The rows of X fall into 4 groups, which share some directions, and each row is roughly a mix of its group's hidden directions.
X, 136 rows:
[[-35 -25  29  24  -8  18  18 -16  19  29]
 [-17 -46   6 -23  -5  -5  18  14 -16  40]
 [-21  -3 -21   8  32  28  11 -30  24 -33]
 [ 11   9   0 -22 -14 -35   1  15 -56  -2]
 [-13  13 -11   9 -11 -37  32  38  26  17]
 [  2  -1  42 -12 -38 -23  34  -7 -18  -4]
 [ -7  30 -20  50   4  -5  29  -1  24  12]
 [  4 -19   4 -40  -9 -30   8  37  26  17]
 [ -4 -18  14 -40   1  15 -37   8 -39 -12]
 [ 16 -12   1 -14   9  35 -34 -30 -32 -20]
 [ -9 -31  27 -47   1  -2   5   3 -36   7]
 [ 14  19 -33   5   5  -6  38 -41 -23   0]
 [ -2  17 -39  33   6  20 -31   9  31   9]
 [ 29 -10  10 -56  11   1 -26   1  -8 -19]
 [  4 -22  19   5  11  30 -21 -43 -35  -7]
 [-16   2 -21  49  -5  36   0 -28 -14   7]
 [ 27  -6  30  27 -10   4 -28 -31 -29 -18]
 [  6  16  10  55 -12  29  -2 -21  22  -5]
 [ -2   0 -32  58  -1   9 -14 -14  20   9]
 [-51 -28  20  27  -5  25  -8  -9   9   7]
 [-21  27  35  22 -28 -26  11  23 -21   7]
 [ -8 -16 -55  -6  28  15  14  -5  26 -11]
 [ -7 -22  39 -45  -2  -6   2  22 -28   6]
 [-21 -22 -18 -33  38  10   7  19 -26 -21]
 [-12  -2   4  30   3  35  -7  -5  54 -12]
 [-24   5  54 -25   3 -14   0 -18 -26  -8]
 [-15 -33  49 -15   1  21 -11 -18  21  10]
 [ 16  43 -20 -30   2 -36  15  12  11 -12]
 [ 17  -7  22  30  -6  15 -37 -32  17 -29]
 [ -2   8 -41  21  27  27 -35   9  22   4]
 [ 25   4  27 -54  15  -4 -10  -1  -8 -26]
 [ -6  19 -30   3 -16 -27  25  45 -15  16]
 [  1 -29  22 -52  -9   3 -27   8 -18 -12]
 [ -7  -8  35 -52 -13 -11  -3  23 -23   0]
 [ 30  32 -43   4   8 -15   2   5 -30 -20]
 [ 13  21 -24 -17   2  15 -30   9 -27 -44]
 [-22 -49   2  -2  13 -17 -33 -11 -20  21]
 [ 16   1  10 -16 -10 -33 -12  13 -57   6]
 [-43 -18   7   3 -29  24  31  11  11  24]
 [ 17   9   5 -13 -19 -33   8   6 -53  22]
 [-15 -11  13  24 -30  14 -10  -4  51  23]
 [-20 -37  15  37  -5  40 -14  -7  -7  13]
 [ -9 -39  34 -12  20  18 -17  26 -27   1]
 [ -7  -8 -17  -6  41  24  -5 -11  12 -50]
 [-25 -44  15  20  -6  36 -12  -9  19  18]
 [ -5 -13  23 -48  -5 -14   9  39 -23   7]
 [ -1 -17   3 -37 -13  16 -29   0 -44 -23]
 [ 39 -18  -9 -47  14   0 -29 -15  -7  -4]
 [ 20  11   4 -20 -10 -39  -9   8 -52  -5]
 [ 31   7   9 -20 -23 -19 -37  29 -28   4]
 [-22  21 -13  52  -6 -17  25  10  20  14]
 [ 13  12  -8 -23  20 -16  18   8 -57 -16]
 [ 19  46 -22 -14  10 -35  12  13 -24  -5]
 [  2  12   5  39 -11  17 -10 -19  53   7]
 [-16 -43   7  -7  -5   6 -13 -44 -31  12]
 [-48   7   4  30  13  12  31 -21  17 -15]
 [ -5  24  10 -19  -4   3 -28 -11 -42 -40]
 [  6   3   4   7  14  17 -22 -17  48 -42]
 [ -3 -18 -40  51  15  -5   5  -2  14  19]
 [-30   4 -12 -15   2   3  36  41 -32  11]
 [-10 -17 -38  24 -16  16   4 -42   5  27]
 [  8   1  18  -2  25  24 -25 -25  25 -44]
 [ 27  -1 -19 -20  13   5 -40 -31   5 -33]
 [ -4  13 -37  31  14  19 -40   4  26   7]
 [  6  25 -38  23   0 -41   3  17  29  -1]
 [ 17   6  -3 -35  -5 -10 -34 -28 -39 -18]
 [ -5  30 -34 -12  -1  -9  39   4 -40  -3]
 [-17  44   1  30   1 -11  42  11   3 -18]
 [-25   2   0  38  16  10  16   2  50 -16]
 [  3   5 -34 -14  15  -5  33  51   9   6]
 [-11  30 -15  17 -21  -7  38  23 -35  15]
 [ -5 -17 -30 -43  37  -3  -7   0  17 -25]
 [  0  33 -52  19 -15  -4 -20 -10  24  -1]
 [-17  22 -38  16   8  24  22  32  -7 -26]
 [-12 -12  47 -16 -14  41 -13  11   5  22]
 [ -6  -8  13  21  -1  26 -22 -10  55 -21]
 [ 30  42  -2 -14  23 -21  -4   7  -9 -38]
 [ 51   7 -13 -24  28   8   1 -24 -20 -10]
 [ 32  -4   4 -47  10 -32 -15  15 -17 -16]
 [-44 -35  15  17 -15   9   3   5  -3  37]
 [  2  -9 -39  17  -9 -14  26 -49 -13  -3]
 [  1 -36  43  -8  32   8   6  -9 -29 -11]
 [-52   2  26  33   2   9  24 -14   8  -4]
 [-26 -33  40  -6  -7  19   4  -9  29  25]
 [ 18  28 -49  18   0 -22  27  17  -4   6]
 [-32 -33  44  -8 -11  15 -24  -2  18   6]
 [ 21  -4  17  18  -7  -9 -14 -14 -61   7]
 [ -7  -1   6  25   4  31 -12 -13  55 -20]
 [ 19  29   3 -23   9 -15   2  -1  51 -28]
 [ -2  20 -25  45   5   3  31  -4  30  23]
 [ 15  28  -9 -20 -34 -49   6   2 -18  -1]
 [  5  12  -4  60  -9  11   2 -30  21  -6]
 [-16 -36 -28  29 -14 -19   0 -24  -4  33]
 [-15  -9  11  30 -33  14 -11  -4  40  32]
 [ -4 -19  -6 -56  -6  -3  30  -8 -26  14]
 [ -6 -10 -46 -37  -2  28   5 -24 -16  12]
 [-23 -38  35 -34 -16  11  -6  11  21  13]
 [  9   4 -51 -38  20 -24  -1   3   1 -19]
 [ -7 -28  29 -22  -5   7 -49  -8 -19 -18]
 [ 16  45  -3  19 -35   4  30   1  17 -18]
 [ 23  29 -50  17   4 -13   0   6 -29 -13]
 [ -3 -26   6  13  -7   5   2  -8 -60  28]
 [ -6 -15  19 -56   4 -22  -2  21 -28  -2]
 [ -2   8 -19  55 -17  10  -7 -30  24   9]
 [ 35 -12   4 -56  12 -23  -9  14   1  -3]
 [ 29 -18  33 -12   9  17 -29 -40  13  -6]
 [ 11  14 -32  14  17  12  24 -47  -1 -25]
 [  0   2 -40  49  12   9 -17 -18  22   8]
 [ 10 -11  20  -3 -17 -21 -13  12 -52  32]
 [ 35 -11  -7 -34  -2   6 -45 -19 -20 -11]
 [-24 -34  45 -21  -8  17  -5  -2  26  15]
 [ 24  15  52 -12  -3   8 -31  -1 -14 -23]
 [ 25  19   6 -10 -13 -38 -13   6 -49  -8]
 [ -7  29 -38 -27  21  -9  34  13  18 -13]
 [-12 -29  24  -6  -5  18 -47 -19 -27 -15]
 [ 20   6  -3  32  12  12 -16 -32 -35 -34]
 [ 20   5 -53  20   2   6  13  28  27   3]
 [  4  12  47  30   6  25 -31   8  13 -17]
 [  9  16 -19  54  -8 -18  25  -5  27   2]
 [ -1   6 -32  55  -4  -7  -4 -11  30  13]
 [ 17 -16 -27 -33  23  -2  -5  45  21  -4]
 [ -7  -1 -53   7  24   3  25  -2  33 -12]
 [-10  30 -46  38 -13   6  20   8 -12  -1]
 [ -3  28 -29  38 -20   5 -17   3  39  11]
 [ -4 -43  -9  43  13  -7  21 -25 -17  13]
 [ -5  12  -7  24   0   9 -13 -23 -57 -25]
 [ -2 -24 -52   0  20  25  -8 -17  24 -11]
 [-16 -38  21 -22 -11  16 -35  -8 -29  18]
 [-32 -35  21 -15 -22  21  -5  12  31  21]
 [ -6  18 -42 -14 -30   9  12  25  22  29]
 [-13 -38  21 -45   2  -4   2   4 -34  14]
 [-10 -27 -12  34  -2  32   2 -47  -7  -2]
 [ -4  31 -39 -25  21 -14  39  11   0  -7]
 [ -3 -32   7  31   0  33  -4 -40 -22 -15]
 [ 36  27 -23 -25  12 -36   7  21 -10 -16]
 [-20  -8  15  -9  -8  -7  39 -18 -34  39]]
Each list below has one row that fits no group; the rest each fit one group, if only roughly. Name that row.
  * J227: [  6   3 -24   4  18  17  15 -38  27 -42]
  * J969: [-16 -18 -26 -13   0 -13  31  42 -11  32]
  * J428: [-12  15  -1 -18  14  31   7 -28  40 -34]
  * J211: [ 35 -22   5   0   6  31 -35 -27  24 -13]
  * J561: [  0   3  24 -18 -11  -3 -36 -30 -45 -14]
  * J153: [  3  29 -50  20   6 -12   2  21  31   6]
  * J79: [-36 -40  -9  17   6  36   8   7   7  26]
  * J3: [-25 -17  -9  19   1  31  17 -11  49  19]
  * J378: [ 13 -28  -6 -12  10  27 -51  -8  18 -22]
  * J327: [ 13  33 -43  27  -1  10  24   1  30  -6]
  * J430: [ 26  43 -13   6  13 -41  11  14 -15 -18]
  * J107: [  9   4   1  16  21  30  17 -29  42 -28]
  * J641: [ 16  14  24  18   3  11 -22 -51   0 -30]
 : J428
  * J172: [ 30  41 -12 -22  18 -32  12   3 -23 -16]
  * J469: [-20   6 -38  26  30  14  23  10  33  10]
  * J900: [-30 -31  43 -29 -17   4  -8  12  18   6]
  * J262: [ 28  10  11  10   3   8 -39 -34  20 -35]
  * J683: [ 12   9  40  30  13  26 -22 -25  -4 -27]
  * J628: [ 24   2 -12 -48   5 -14 -32  24  -3 -25]
  * J4: [ -3 -21  36 -48  12  14 -14  22 -19   2]
  * J676: [  8  35  -7  42   0 -12  14  -8  38 -21]
  * J431: [  4   7 -56  10  25 -21   1  24  19   8]
  * J748: [ -2  20 -11 -51 -21 -18   6  39   1   4]
  * J813: [-20 -12   2  10 -12  13  46   5  30  37]
 : J469
  * J53: [  4  23  40 -25 -33 -30  13  12 -11  15]
  * J76: [ -4 -13  47 -41  15  -3  -9  21 -21 -12]
  * J882: [  5  16 -52  39 -14 -14   6 -15  14   1]
  * J353: [ 26  30 -50  22  16  -2  23  -8  -1   0]
  * J358: [  5   9 -24  36  13  49   8 -20  17 -12]
  * J853: [ 21  24 -15 -38  23 -24  14   5 -22 -31]
  * J515: [-28 -28  -2  17 -22  12   8   2 -30  45]
  * J617: [ -5 -25  33  26 -16  17 -40 -16  23 -12]
  * J82: [ 35  41  -3   6 -19 -24  27  13 -24   9]
  * J178: [ 14  23  13 -32  11 -22  36  31  -7 -26]
 : J53
